The rows below come in pairs that one turn or mirror swaps. Which row does each named row swap with?
The rows were stretched afterwards, more along some directions than others.
doza: [ 33  -6  38   9 -15 -38 -28 -53 -24  56 -16  16  54  14 -16  19  20  -9]
kizal: [-25   3  17 -19 -36   8 -20 -26 -21  19 -23  34  36  33  -1  39 -29 -30]
dako: [ 19 -17  13  24 -56   6 -58  -9 -12  25 -29  45 -15  12 -11  20 -10 -24]
lilor: [-27 -22  27   8 -47  15 -43 -24  -9  28  11  23  -7  32 -51  28 -36 -10]
reli: [-10  -4  60 -33 -43   6 -17 -52 -39  16  -4  31  54  39 -21  17   8 -38]
Pogam: [ -2  12  28   8 -34 -28 -52 -32 -16  -2  27  33  -1  42 -22  39  14 -20]
Muri: [  5  26  16  -8 -32   0 -27 -58 -36  14 -10  61   7  45 -34   0 -15  -9]
Kem: [ 11   2   9   2 -31 -12  -5 -47   3  46 -33  21   4   6 -25  15  23  10]
narol: [-14  -7  46   6 -34  13 -42 -41 -63  33  16  30  31  46 -10  21 -39 -42]
rinu: [ -7  13  26  22 -26 -12 -44 -39 -30  20   7  43 -17  36 -35  58 -34 -32]
Visun: [-17 -23  19  -6 -50   3 -44 -44   0  40 -14  47  -5  37 -30   2 -43  -5]
rekuv: [ 25  17  49 -20 -45  -6 -32 -17 -32  32   7  26  22  34 -20  11  15  -9]
Tos: [ 12  -5  18   3 -11  -2 -25 -52 -28  35 -29   3  27  29  -4  -5 -29 -51]
Finil: [ 21 -28  19  51 -47   1 -51 -17  -5  26 -22  18   7  11   0  15 -20 -28]
pom: [-18  26  28 -14 -26   7 -10 -58 -49  13   1  56  11  55 -14  68  -7 -12]
Tomus: [ -7  22  29  20 -24 -19 -53 -43 -26  11  15  53  -3  39 -42  29 -42 -27]
vesez: [ -6 -17   3  39 -16 -22 -42 -50   2  31 -32   3  -6  21 -22  37 -39 -17]
dup: [  5  -9  46  -3  -8 -36 -30 -68 -40  64  15  12  59  42 -15  38  14  13]
gane: [ 35  -6  27  -2 -59 -34 -36 -71 -28  37   4  49  17  58  -7  22   2  -8]
Taz: [  6   8  35  -4 -22 -13 -12 -39 -27  50  20   7  27  18 -35  11  47  21]
Tasiz: [ 15   2  12  34 -30 -17 -24 -52 -18  62 -27  16  11   7 -38   8   6  19]
Podov: [ -7  -8   2  36 -20  -4 -45 -14  -2  29 -21  10 -18   9 -33   1 -25 -17]
nev: [ 10  43  27  13 -46  12 -24  -6 -17  31 -17  43 -37  13 -23  -2 -25 -32]
kaven: [ -1 -31  -1  27 -30 -34 -61 -48   5  15 -40   8  10  24 -24  20 -41 -28]
bitam: [-22  -4  29  20 -33  11 -35 -51 -19  21   1  50  -2  32 -45  30 -58 -30]
Mefu: [  3  38  41 -14 -28  18 -31 -26 -30  17 -20  35  14  29 -16 -21 -17 -36]
tid: [  7   8  20   5 -11  -8   7 -64 -27  41 -34  20   9  26 -18  53  -2  -6]
Gozi: [ 30  -5  52  -8 -49   2 -56 -56 -56  49 -18  26  32  41  -6  11 -10 -32]
ger: [ 33 -24  50  -5 -67  -7 -51 -52 -16  30 -17  15  43  36 -27 -17  30   1]
bimuz: [ 37   1  37 -10 -46   0 -24 -39 -19  69 -17  29   4  17   3   2  11   2]
Dif: [ 24  -5   0  49 -27 -18 -49 -26  -6  14 -32  50 -17  13  -8  30 -33 -48]
kitop: [ 15  14  35  -8 -28   9 -33 -57 -32  22 -26  45  28  38  14  39 -21 -44]
fefa: [ 10  17  19 -22 -35 -15 -11 -42  -1  34 -40  14 -10  29 -19  26  31 -16]
musob: [  0 -13  40 -17 -32 -16 -13 -73 -40  35   8  40  46  47 -17  62  18  11]
fub: [ -1  -4  33 -45 -38   9  -8 -46 -14  36 -13  12   7  45 -17  19  19  -8]
Mezuf: [ -8  11  17 -12 -35 -25 -59 -36 -15  -7  23  48  -6  52 -10  41 -18 -28]
Maroz: [ -2 -19  -3  20 -35   3 -61 -22 -12  23 -45  16 -15  21 -14  15 -36 -35]
safo: [  5  -5  10   4 -34   8 -37 -47 -43  48 -49  39  25  21 -20  40 -34  -9]
fuza: [ -6   6  43  16 -54  10 -35 -36 -16   0  25  45  -6  44 -25  39 -25 -41]
dapum: [  5 -12  25  -6 -62 -13 -58 -35 -23  19 -27  73  10  32  -8  56 -21 -46]

fefa pairs with dup
musob pairs with Kem
Gozi pairs with Mefu
kaven pairs with Mezuf
Dif pairs with lilor

